In the data rows, 128 means zero.
Some points, one per row:
[129  98 133 129 124 136 158 165 146 150 140 163 155 136 107 100]
[157  93 149 126 110 126 151 172 152 137 123  89 197 181  94 167]
[129 100 130 132 133 146 146 144 142 155 166 144 146 129 118  95]
[138 169 129  95 125 100  76 106 106  93  78  93 100 144 146 182]
[117 223 114 112 127  97  69  60  85  92  76  83  77 118 177 170]
[103 154 105 132 139 133 100  87 111 128 143 150  78  73 167  94]
[113 165 114 136 138 126  89  86 111 120 104 137  93  98 172  82]
[133 119 122 142 128 127 148 131 136 115 137 128 111 108 124 124]
[150 156 141  96 144 112 105 118 114 111 102  78 132 157 133 177]
[185 113 172  91 113 102 138 177 138 105  77  56 197 229  51 246]
[ 87 109 104 172 151 155 177 110 130 167 172 217  89  55 144  12]
[137 142 134 113 121 116 115 136 128 101  93 103 127 154 119 162]
[ 59 183  84 172 153 148 108  54 111 143 138 227  28   4 212   0]
[115 101 124 137 130 148 148 130 128 154 152 162 138  97 117 105]
[111 114 113 146 122 131 130 121 142 135 148 141 116 107 129 100]
[110 205 114 136 147 117  88  51  95  93  91 112  72  91 185 128]
[114  47 104 176 147 170 228 176 168 186 231 200 148  83 115  21]
[144  81 139 122 134 150 146 177 140 168 163 133 180 152 100 127]
[114 200 113 128 150 121  79  55  99  83  93 108  59  87 179 143]
[146 166 151  92 128 115  92 121 108  94  72  62 119 164 137 189]
[175 146 163  91  96  79  84 153 122  68  53  29 150 199  99 255]
[130 131 135 119 129 122 117 126 131 137 134 121 134 145 131 118]
[176 136 176  95 107  90 126 168 130 106  85  38 186 222  75 255]
[138 115 143 116 105 116 118 140 124 130 129 111 159 148  99 178]
[146 192 148 105  95  84  45  96 104  67  50  62 128 171 131 228]
[145 128 126 139 136 123 141 136 133 130 121 111 146 146 122 124]
[117 148 114 135 131 136 119 116 117 115 136 160  97 108 144  96]
[125 173 140 107 122 103  85  97 110  98  86  91 125 148 149 178]
[129 197 134 106 124  99  67  74 101  91  77  79  95 122 159 180]
[159  72 144 112 115 123 173 201 152 149 143 119 191 183  60 180]
[118 110 124 129 136 151 159 150 122 144 170 170 121 108 120 104]
[111 111 120 120 137 156 149 147 142 140 157 164 117 108 128  80]
[149  89 142 120  96 125 110 145 139 132 132  85 189 180  86 186]
[159 100 159 103 111 128 120 170 130 138 137  73 184 188  75 197]
[124  64 130 139 119 138 166 165 140 160 170 172 140 124  89 124]
[116 179 110 131 139 124  95  94 117  95  95 122 104 120 168 101]
[107 156 114 141 133 130  86  81 112 125 136 122  95  94 168  94]
[101 204 110 104 140 108  54  58  73  82  75 112  43  95 215 136]
[141 143 124 110 127 112 114 127 124 107 102 100 138 153 123 155]
[113  74 105 154 147 174 204 150 146 170 187 192 128  95 113  32]
[141  45 146 129 121 150 200 199 166 189 171 144 208 165  78 105]
[ 97 174 115 132 131 118  81  68 106 134 126 148  86  81 155  90]
[117 135 118 117 135 141 123 132 122 121 113 150  96 124 154  83]
[156 132 153  87 104 112  92 155 110 106 100  69 142 172  95 237]
[121  91 114 138 129 142 139 146 136 150 167 158 130 120 132  88]
[137  72 128 146 145 153 204 173 163 171 169 171 173 129 102  71]
[119 193 114 120 127 113  74  72  98  97  99 113  82  93 164 154]
[135  86 134 118 133 144 157 164 147 151 162 140 154 141 109 134]
[139  96 141 115 130 119 163 149 135 163 152 137 159 151  99 134]
[161  66 154 134 119 131 186 183 173 167 153 124 214 175  76 122]
[118 120 125 112 124 134 115 133 129 147 153 131 130 127 143 136]
[150 108 143 125 126 128 142 159 135 131 124 122 156 160 102 147]
[136 165 122 108 126 116  80 102 105 100 104  74 124 143 146 175]
[149 174 153 100  97  89  74 123 113  88  51  71 137 181 121 209]
[162 124 134 120 124 119 150 138 138 116 111  92 155 170  95 181]
[130  72 131 142 133 142 183 159 143 178 182 181 143 114 102  80]
[135 121 124 132 124 131 141 131 121 121 135 147 120 124 115 146]
[117 160 119 120 126 125 110 101 110 113 121 160  83  95 144 135]
[144 173 139  92 123  95  65 114  96  77  64  75 106 152 138 196]
[114 129 115 143 139 141 137 110 116 124 144 153  91  92 137  93]
[121  95 128 141 128 139 157 163 145 164 178 144 155 128 100 110]
[106 123 111 138 141 140 146 121 126 131 163 179  78  88 138  90]
[132 132 141 121 129 115 134 138 133 123 126 118 158 150 127 144]
[105 170  95 121 148 138  80  77 107 107 116 141  52  85 202  71]
[ 90 156  81 163 153 133  90  55 116 126 147 154  56  56 205  52]
[105 136 107 130 158 130 136 100 114 137 145 161  96  87 148 100]
[112  94 118 149 134 148 167 135 143 166 176 166 131 103 111  85]
[100  78 104 152 153 172 167 138 136 181 202 176 126  83 146  30]
[112 149 120 136 139 124 117 119 123 114 112 135 103 109 151 106]
[104 182  87 156 145 128 101  56 102 115 129 136  67  62 187  89]
[108 122 111 139 148 146 152 124 135 163 174 182 117  91 138  64]
[144 138 134 121 122 119 115 136 130 111  98  92 148 167 115 182]
[118 157 125 145 131 122 110  89 120 111 112 111 121 126 140 141]
Here are 24 more points, each followed by its number:
[135  91 139 135 111 130 154 172 150 139 127 148 155 139  92 138] 0
[144 105 138 124 131 135 154 153 144 138 132 140 153 149 103 110] 1
[130 101 138 117 131 138 157 156 126 154 148 133 140 136 114 113] 2
[137 117 135 130 134 116 134 138 140 135 118 119 157 160 122 125] 3
[161  87 150 112 119 118 160 183 141 117 120 108 180 183  93 158] 4
[129 172 124 117 144 100 103  95 107  76  90  89  92 129 144 189] 5
[122  97 104 171 135 146 166 140 133 126 154 167 102  92 127  68] 6
[139  86 138 127 124 133 167 165 142 137 141 144 152 142  96 155] 7
[158 163 145  99 107  98  81 111 102  84  76  52 139 176 118 237] 8
[130 128 120 134 139 133 145 134 136 118 121 133 114 117 136 101] 9
[118 117 115 143 137 146 141 135 127 148 153 150 129 108 128  79] 10
[148 134 143 110 119 107 101 148 126  99  80  66 162 182 103 210] 11
[100 211  83 125 155 118  64  38  92  93 110 116  41  80 209 117] 12
[136  62 132 140 106 146 175 179 152 177 167 155 176 136  73 121] 13
[128 142 143 113 141 123 118 129 128 108 116  98 130 141 122 177] 14
[127 123 138 108 134 132 120 126 120 139 129 129 132 134 121 129] 15
[129 126 119 129 145 139 142 130 133 135 147 128 133 127 130 121] 16
[133 105 129 139 112 128 129 148 147 146 127 126 164 139 102 123] 17
[136 100 147 110 127 141 156 158 132 148 145 108 160 160 109 129] 18
[123 120 121 134 130 135 138 141 132 132 124 156 124 120 134  92] 19
[126 127 131 127 112 127 119 123 125 114 118 127 113 134 132 134] 20
[145 181 137 113 101  80  62  98 112  71  51  61 124 158 121 248] 21
[129 114 136 151 130 125 165 153 154 141 129 144 168 138 110 100] 22
[ 76 159  85 178 146 153 126  69 118 148 169 163  69  40 185  19] 23
Which of these numbered points is nearest to each point below, ignoring the 2 directions in which the first points spread most? Its number follows each.
[142 180 150  87 121  91  75 117 114  77  67  61 140 172 113 243] > 14
[113  99 107 174 133 145 170 133 157 144 169 162 121  87 131  69] > 6
[116 132 113 152 111 118 129 130 134 117 104 156 117 109 125 117] > 0
[153 179 122  98 131 108  50  88 101  93  83  55 110 155 168 199] > 12
[160  92 152 110 118 115 133 166 134 129 132  88 180 179  84 201] > 8
[136 186 128 102 139 108  58  82  99  91  92  65  92 135 173 189] > 12
[119 139 120 136 133 132 118 106 123 131 139 100 132 118 143 131] > 23
[151 147 163  93 121 105 116 143 113 106  90  82 140 173 118 187] > 2
[145 116 140 126 130 122 157 149 134 121 117 108 140 153 113 155] > 9
[128 124 119 121 132 117 109 127 125 137 123 124 134 135 149 104] > 3
[122 175 125 124 139 121 114  98 124 122 123 121 108 118 150 126] > 16
[107 128 122 136 148 148 153 125 131 140 155 163 113 100 134 100] > 14
[145 153 142 125 133 105 132 127 124 102  96  93 122 146 112 177] > 5
[145 115 140 113 119 123 133 155 140 135 120  88 168 174 101 158] > 10
[ 99 168 122 129 112 127  86 105 114 115 105 168  80  97 154 114] > 0
[145 110 146 116 114 123 129 153 134 117 118 110 138 149 107 156] > 20
[144 231 139  69 110  87   0  65  72  58  42  27  93 161 161 245] > 15
[139 104 146  99 121 136 145 166 138 133 149 113 162 156  86 184] > 14
[134 111 121 147 119 116 135 143 133 113 143 126 142 135 116 126] > 6
[132 110 140 109 128 135 140 144 138 146 135 121 147 144  89 170] > 14
[119  99 131 143 119 136 155 160 137 167 183 172 139 108  88 108] > 13
[145 112 131 143 102 111 137 141 147 120 113 118 155 145  98 168] > 21
[ 91 136  94 163 128 132 108  98 124 147 131 183 102  73 161  38] > 17
[123 100 128 138 133 142 161 142 145 165 159 159 154 130 130  80] > 3
[ 89 163  97 155 142 126 102  73 126 145 154 148  89  70 173  66] > 23
[131 125 123 144 135 136 154 140 140 135 160 129 128 115 127 112] > 16
[124  71 142 136 131 154 181 178 143 168 170 165 155 137 111  83] > 2
[104  66 109 162 146 178 192 152 146 191 218 214 123  70 121  31] > 8
[146  73 136 126 140 153 195 181 149 151 169 175 154 136  93 115] > 7
[145 117 139 125  96 123 106 141 134 111 110 104 130 152 111 169] > 20
[127 136 130 136 124 121 126 127 127 115 120 127 136 135 124 142] > 11
[145 174 133 100 116  97  44  97  97  66  43  32  95 158 159 220] > 11
[144  81 155 114 112 126 159 163 139 139 137 129 161 147  79 179] > 7
[147 131 139 128 130 113 127 143 127 118 120  90 143 153 124 170] > 16
[149 114 142 109 119 111 135 152 144 116 111  90 186 183 100 174] > 3
[109 172 114 134 123 130  93  76 112  88 113 133  84  95 180 108] > 20
[143 109 138 133 116 122 142 165 139 140 133 103 174 157 107 144] > 10
[ 89 122  86 156 158 162 143  98 120 156 173 196  76  51 175  17] > 10
[150  71 164 123 127 131 183 208 169 169 157 140 189 180  63 156] > 14
[122 164 118 139 148 135 119  95 124 105 111 140 105 116 159  97] > 1
[148  50 148 127 109 138 183 201 166 165 152 148 190 158  59 133] > 0
[136 134 132 136 129 106 141 146 134  91 104 116 133 152 105 188] > 5
[157  80 159 108 109 129 167 193 130 147 143 147 171 170  72 176] > 7
[125  54 126 141 116 152 189 159 159 184 184 176 168 121  83  94] > 13
[131 133 135 114 117 125 126 135 126 110 105 128 127 140 125 167] > 7
[144  92 147 118 125 122 158 171 141 142 126 114 183 169  83 167] > 11
[161 111 161 110 112  99 136 179 147 125 107  77 194 207  80 200] > 3
[165  64 163 111 126 148 194 211 163 167 150 107 214 199  73 148] > 18
[132 177 141 116 120  84  81  96 122 100  80  66 126 148 136 209] > 21
[107 134 121 133 124 125 114 125 125 134 111 151 115 113 149  78] > 19
[129 138 138 117 106 118 106 120 114 111 102 101 134 133 115 162] > 13
[113  95 124 155 125 150 161 145 150 166 168 177 151 111 119  65] > 17
[158 117 162  90 118 113  97 153 113 118 111  81 159 174  99 208] > 15
[138  76 137 139 148 157 187 161 156 180 188 142 170 146 102  93] > 16
[146 132 129 127 110 106 103 131 132 106 101  89 142 149 124 181] > 11
[125 154 121 130 154 136 138 106 121 127 117 143 110 108 159  75] > 1
[125 140 120 109 100 118  80 127 112 104  98 105 109 133 132 183] > 13
[100 134 114 156 131 143 128 118 125 130 145 157  84  87 158  77] > 20
[133 100 125 141 135 125 166 140 141 120 135 137 140 122 111 121] > 5
[165  95 165 101 113 115 157 207 157 130  94  90 197 206  67 195] > 19
[132 111 138 149 124 125 149 148 161 140 126 148 167 136  95 114] > 22
[120 178 110 124 151 117  90  69  99 100 110  97  79 100 171 152] > 12
[ 96 133  98 169 159 145 136  92 128 136 148 173  82  61 185  15] > 3
[133 152 123 118 122 117  98 107 106 111 119 105 112 125 140 152] > 8
[160 127 156 105 105 100 108 153 134 112 111  69 170 178  99 219] > 8
[155 102 164  91 106 106 116 175 137 125 109  88 182 202  75 214] > 15
[130 149 133 116 114 107  91 116 112  99  94  99 115 137 136 175] > 20
[118 163 113 114 110 108  68  84 102  93  88 112  92 112 157 159] > 13
[157  62 163 139 120 132 216 208 182 159 150 139 208 170  66 140] > 22
[117 116 141  90 131 157 121 153 113 154 147 158 117 123 119 109] > 15
[ 85 149  84 193 159 148 146  82 127 152 180 205  78  39 183   0] > 22
[162  90 148 126 135 129 187 184 145 134 128 105 185 171  92 139] > 9
[103 189 110 135 143 132  88  63  92 115 120 134  52  70 180 115] > 8
[125 162 123 122 128 112  80  89 111  98 111 101  89 126 141 179] > 8
[139 136 124 123 117 115 120 135 119  96  92 105 119 127 118 184] > 7
[144 183 136  87 119 108  71 110  97  79  71  75  92 148 139 227] > 7
[120 115 109 146 125 150 129 123 143 163 165 162 132  85 132  67] > 17
[164  87 160 131 122 125 163 187 155 134 120 105 197 197  87 163] > 3
[ 96 111 116 110 135 167 128 131 115 165 166 194  91  79 149  50] > 15
[152 121 140 122 139 125 151 131 134 132 141  92 180 160 120 158] > 16
[ 89 163  97 167 148 149 140  81 126 129 129 189  66  62 180  24] > 22
[135 187 131 111 129 107  76  98 110  90  63  83 121 144 136 192] > 11
[134  93 138 126 112 132 135 156 142 133 123 132 150 144 108 136] > 20
[169  86 178 102 121 112 170 183 147 128 114  86 210 209  60 194] > 1
[137  85 123 162 151 154 187 151 147 143 176 154 132 110 125  69] > 9
[138 127 147 102 138 119 140 146 127 128 115 106 137 152 107 172] > 14
[110  91 118 138 132 142 168 146 129 149 162 167 122 101 115  95] > 7
[120 178 142 136 126 105  98  87 127 129 116 101 137 130 132 173] > 23
[128 155 126 147 121 110 106 107 126 105 125 107 119 110 133 137] > 23
